[[ -2 -18  -5   4   4 -17  -4 -15  -1  -5  -3 -13]
 [  8 -15 -15   3   1 -26   8  -3  -4 -22  -9  11]
 [  0  31  11  -2  18  17   3  10  -3  -4   0 -11]
 [  2  -7 -10  -3 -11   6 -21 -12   3 -14   2   6]
 [  7   9  10   5   1  -3 -13   0  11  -4   0  16]
 [ -3  21  17   6   5 -11  21   0   4  -7  13  -6]
 [ -2  15   5   4  -4   6 -18 -19   5  -1   8   3]
 [  0 -12  -1  -1 -20  -1 -11   5  -3  14  -4  14]
 [ -8 -15 -11   0 -19  16  24 -15  -1   0 -18  -4]
 [  1  -3 -11  -2  22  -2 -41 -11  -6 -20  -9   8]
 [  1   7  -4  -2 -12 -15 -29  -5  -1  -6  -9  16]] gives 8

[[ 10   0  33  18   0   2  20   3   2 -14 -13 -17]
 [  3 -13  32  20   8  -4   0   3   0  -2 -28   0]
 [ -8 -11  23   1   0  -4   0   6  -4  -3 -28   0]
 [ 10 -11  18  10  -7   6  24   9  -4 -23  -3 -13]
 [ 10 -10  29   5  -9   7  23  10  -7 -28   0 -11]
 [ -8   0  18   1  -6   5   0  12  -7 -28  -5   0]
 [  8 -13  33  20   5  -1  14   4   4  -8 -19 -17]
 [ 10 -11  30   6  -9   7   0  10  -6 -27   0 -11]] gives -17

[[ -8 -10 -17   6 -15   4]
 [-13 -16 -11 -18 -19 -14]
 [ -4  -9  11 -22  -5 -18]
 [-14 -12 -30  -6 -22  -3]
 [ -1  -1 -11  16  -4  12]
 [-13  -9 -26 -12 -19  -5]
 [-12  -5 -26 -16 -17  -6]
 [  6  -6  24   9   8  -1]
 [ -9  -5 -34  16 -17  14]
 [ -6 -11   9 -22  -7 -18]
 [ -1 -21  26   4  -2 -10]] gives -18

[[ -8  -3   1 -12  17  -8  -4   0 -26   4  24   9]
 [  5  23   6   4  -6   2 -16  -2  14  -8   2   5]
 [ 10  -7   9   0  -8  14  19   2  13   2 -29   0]
 [ 14  10 -16  -1  -6   7  19   3  -7  -8 -11 -11]
 [  1  -1 -11  25   4   8  -4   5  12  -7  40  13]
 [  4 -11 -10   2  -2   8   5   2 -13  -3  31  -1]] gives 13

[[-22  -3   0  27  12  -8 -10 -24  11  -2 -28  -8  12 -20 -11  -6]
 [  4   3   2   9 -28  -1 -30  18 -18 -16  12  13 -28   1  -8  -3]
 [ 21   1  -4 -18 -41   5  -5   1   2   0   3 -16  -2  22  14  18]
 [  9   0  21  -4  31  12 -31  -9 -18 -16  -6   0  11  -1  -6  19]
 [ -9   7   4  13  25  14 -12   1 -16 -32  -5   4 -12 -37   2   9]
 [ 23  12  15  -8 -10 -31 -31  11   9 -19 -14   0 -10  -3 -27   4]
 [ 12 -22  12   0   3  19  -4  -2 -12  -3  26  -8  18  13  19 -16]
 [ 20 -25  -9   5  -6  14   5 -14 -31   7  25  14  37   8 -32  -4]
 [  1  24  17   3 -27 -20 -22   0  -3   8  17   8 -20   5 -22 -12]
 [-15   4   4   2 -15   6  -3  -7 -11  24 -15 -20 -21 -23  26  -2]
 [  8   5 -16   5  -7   7   3  16  17  -1 -13 -10 -31 -14  36  -6]
 [  3  37   1  -9  17  -9 -18   0  33  11 -39 -15 -28 -10  19  12]] gives -6
---
[[-35  25  -8  15  25]
 [-10  -7  37   6 -36]
 [-15   1   7  -8  -8]] Answer: 15

[ 39   7  22  -4 -12] Answer: -4

[ 15  -1 -11  37  -3] Answer: 37

[[-11  -1 -24   3 -29]
 [ 15  13 -42  11  25]
 [  1   6 -25  -3  26]] Answer: 3

[[  6 -12  40 -11  41]
 [ 14   4  24   7  19]] Answer: -11

[-37  34 -34 -26 -30] Answer: -26

[ 12 -40  16   0  21] Answer: 0

[-17  23 -36   1  -5] Answer: 1
---
[[-23  -2  -9 -15  -2  19]
 [ -7  -1 -11 -21 -25 -20]
 [ 29 -44 -33  14 -16 -27]] ⇒ -44

[[-25  10 -42 -20 -26]
 [  8  -7 -17 -30   6]
 [  5  11  -9 -19   2]] ⇒ 5

[[ 20   2   4   8]
 [ 38 -13 -11  20]
 [  7   4   6   1]] ⇒ 20

[ 7  2 35 22 24] ⇒ 7

[-11   9 -24   9  33] ⇒ -11

[[  6  -8 -10 -39]
 [ 21  17 -40 -12]
 [ 14  28 -19 -24]] ⇒ -12

[-20 -16 -43 -10  -8  26   7] ⇒ -43

[ 28  42  12 -43  46  -7   9] ⇒ 12
